The rows below fall into families. The same turns and mirrors carry the whole set onto itself and the rows of a family onto each other. For each named row, which other rows are in its family? Write them in the order they are listed.
These 40 rows form 10 families of 4 rows each.
Z_375: [ -6.6 -13.2  -9.0   2.8 -19.4  -0.4  -1.0 -24.7]
Z_409: [-16.8  21.4  11.7  29.5  15.9   9.7  15.8   4.6]
Z_470: [-16.8  -4.1  -9.4   6.2 -31.1  -6.9   8.8 -18.8]
Z_672: [-8.0 29.2 -9.9 20.5 22.8  6.0  1.9 -0.1]
Z_71: [  0.9  -1.7   4.9   9.5 -20.8  -8.9  18.7 -25.4]
Z_571: [-3.0 31.8 15.5 19.2 12.1  9.0 11.3 -1.3]
Z_955: [  0.4 -10.0 -24.3  19.0 -18.2  -1.6   7.1 -16.2]
Z_38: [-22.8  -6.1  -3.5  11.7 -12.7 -11.5   2.4 -29.8]
Z_917: [-23.8 -10.6  -7.3  22.7 -24.2   1.4  11.2 -21.3]
Z_825: [ -6.7  -7.7 -14.0   0.9 -23.5  -3.6   8.2 -20.5]
Z_991: [-7.4 41.7 -1.2 19.2  4.2  3.2  3.1  6.4]
Z_941: [-4.5 22.4  9.4 25.7  0.2 18.3  8.8 15.7]
Z_469: [-17.4 -14.6  -7.9  16.1 -18.4  11.6   8.4 -26.5]
Z_628: [-3.1 34.0 -3.2 24.5 10.6  3.0  1.7  8.3]
Z_239: [-17.0  26.1   6.5  32.1  12.0  -2.1   8.7  10.4]
Z_311: [ -3.2  -4.2 -17.4  26.7 -22.2  -9.4   0.6 -20.8]
Z_849: [-15.9 -14.4  -6.7  17.1 -18.2  10.7   7.6 -25.6]
Z_650: [-16.4  36.7  -7.3  23.8   9.8  12.4  -1.0  -8.9]
Z_877: [ -0.3 -12.9   2.5  11.8 -24.4  -0.8  -1.8 -16.0]
Z_434: [-6.0 23.6 -1.9 28.7  2.7 18.5 13.0 16.6]
Z_987: [-14.6  30.3  10.3  12.3   9.3   4.4 -10.4   5.3]
Z_559: [  1.2  -9.9  -6.8  13.8 -12.2  -3.6  18.9 -29.6]
Z_467: [-14.3 -14.1  -1.2  24.7 -14.7   2.1  14.8 -28.4]
Z_855: [-16.6  22.5   3.2   6.2  12.9  13.9  -4.1  11.4]
Z_360: [-1.0 38.1  5.7 19.9 10.5  5.6  5.9  2.4]
Z_846: [-3.0 32.4  6.3 22.1  8.2  2.6 -2.0  9.8]
Z_439: [ -4.9 -13.2 -16.9   7.0 -14.3   0.4   4.6 -24.6]
Z_813: [-17.7  -7.3 -11.6  15.0  -5.5 -11.4   7.2 -33.5]
Z_985: [-4.8 33.3  2.4 12.5 11.9 12.7 22.6 -7.0]
Z_423: [  0.9  -7.1  -1.4  25.0 -23.0  -9.4  -3.6 -22.1]
Z_822: [-27.0  24.6   1.2  27.8   8.1   8.0  11.8  11.4]
Z_645: [  0.7 -17.1 -12.0  12.9 -12.8  -8.2  17.2  -8.1]
Z_354: [-17.1  39.4  -8.3  17.9   3.0   8.2  10.0   9.2]
Z_682: [ -4.8 -15.9  -5.8   8.5 -22.0  -9.4   9.3  -2.5]
Z_17: [-9.1 20.4 -5.2 12.7 22.5 14.4  3.5  6.2]
Z_288: [-18.1  39.6   4.3   6.0  -4.6  10.8  11.0   3.4]
Z_870: [-14.0  35.2   8.9  21.3   9.1  12.9  -5.3 -11.9]
Z_402: [  0.8 -10.6  -8.5   3.4 -17.6  -3.1  11.4 -25.1]
Z_862: [-10.3   3.9 -18.0  10.2 -26.3 -10.6  21.4 -19.2]
Z_265: [-16.5  25.6   5.7  31.7  11.7  -2.6   9.1  10.7]

Same family as Z_628: Z_375, Z_846, Z_439
Same family as Z_71: Z_985, Z_288, Z_862
Same family as Z_855: Z_311, Z_423, Z_17
Same family as Z_239: Z_469, Z_849, Z_265
Same family as Z_955: Z_672, Z_877, Z_987
Same family as Z_434: Z_38, Z_941, Z_813
Same family as Z_991: Z_825, Z_360, Z_402
Same family as Z_470: Z_571, Z_559, Z_354

